Each row has a name. Each question is about the rows just above it. Places in a row count from 1.

Mava: [137 123 159 169 148 145 125 151 159 149 113 153 174 126 143 126 159 138
 135 136 142 146 129 142 143 148 144 126 135 123 130]
fopu: [108 134 104  82 119 161 145 139  74 164 139 100  81 152 165 116 122 144
 109 103  95  98 121 104 166  83  99 130 129 123 154]
Metid: [ 86 121 112  77  74  91 128  95 104  90 136  59  48 120  97 123  50 113
  78 101 115  32 135 121  69 117 107 130  82 131 126]
Where does [137 123 159 169 148 145 125 151 159 149 113 153 174 126 143 126 159 138
 135 136 142 146 129 142 144 148 144 126 135 123 130] differ from Mava, and what was there? | 25, [143]
Where does [ 86 121 112  77  74  91 128  95 104  90 136  59  48 120  97 123  50 113
  78 102 115  32 135 121  69 117 107 130  82 131 126] differ from Metid, and what was there? | 20, [101]

bemom: [209  77  92 132 120  66]
zedi: [ 99 136 106 128 144 109]
Duz: [179 169 184 123 166 164]
One entry of zedi was changed: [ 99 136 106 127 144 109]. Where, and from what? | 4, [128]
Where does [208  77  92 132 120  66] differ from bemom, and what was there? | 1, [209]

temum: [103 125 143 104 156 114 149 128 130 126 102 113  75]
zemo: [ 66 177 154  36 138  68 183 155  94 146  96 168 144]
Nupe: [ 66 177 154  36 138  68 183 133  94 146  96 168 144]
Changed temum: [103 125 143 104 156 114 149 129 130 126 102 113  75]. Place and old value: | 8, [128]
One entry of Nupe was changed: [ 66 177 154  36 138  68 182 133  94 146  96 168 144]. Where, and from what? | 7, [183]
Changed Nupe: [ 66 177 154  36 137  68 183 133  94 146  96 168 144]. Place and old value: | 5, [138]
Changed temum: [103 125 143 103 156 114 149 128 130 126 102 113  75]. Place and old value: | 4, [104]

Moki: [102 151  75 110  75 104 173]
vori: [118 170 171  75 102 145 176]
bisi: [ 57 117 144  95  89 168 123]
giv: [179 118 134 172 182  99 163]
Delut: [213 105 111 141 158 116 153]
Gusik: [171  72  82 170 155 118 117]
sopiz: [ 72 136 139 154 137 126  53]
ludo: [120  87 151  81 104 193 109]
zivup: [ 73  81 162 154 153 152 166]
One entry of bisi was changed: [ 57 117 144  95  90 168 123]. Where, and from what? | 5, [89]
Changed Moki: [101 151  75 110  75 104 173]. Place and old value: | 1, [102]
Where does [117 170 171  75 102 145 176] differ from vori, and what was there? | 1, [118]

rig: [141 140 109 108 139 139 134 131 134 131]
res: [129 125 171 130 119 127 160 124  96 136]
bivi: [116 108 119 171 102 111 151 140 151 111]
Ritu: [168 157  65  98 177 127 144 183 219 133]
miku: [131 134 130 115 134 121 130 139 138 133]
One entry of miku was changed: [131 133 130 115 134 121 130 139 138 133]. Where, and from what? | 2, [134]
One entry of res was changed: [129 125 171 130 119 127 160 124  96 137]. Where, and from what? | 10, [136]

Zoval: [ 34  85  81 118  68]
finim: [190 108  70 182 136]
vuka: [162 192 188  62 189]
lopi: [ 32 207 146  68 185]
depon: [187 116 133 101 163]
sazef: [ 78 222 199  69 148]
pini: [163  73  63 200  65]
vuzom: [163  73  63 225 193]
Zaze: [126 226 216 129  74]
Rolag: [ 58 142  97 175 114]
Lub: [116 214 203 171 224]
Vaku: [224  51 203 181  95]
Where does [190 108  71 182 136] differ from finim, and what was there? | 3, [70]
One entry of Zaze was changed: [126 226 216 129  75]. Where, and from what? | 5, [74]
Where does [ 78 222 199  70 148] differ from sazef, and what was there? | 4, [69]
One entry of Zaze was changed: [126 226 216 128  74]. Where, and from what? | 4, [129]
Changed finim: [190 108  70 183 136]. Place and old value: | 4, [182]
Changed Zoval: [ 34  85  81 118  67]. Place and old value: | 5, [68]
One entry of vuka was changed: [162 192 188  61 189]. Where, and from what? | 4, [62]

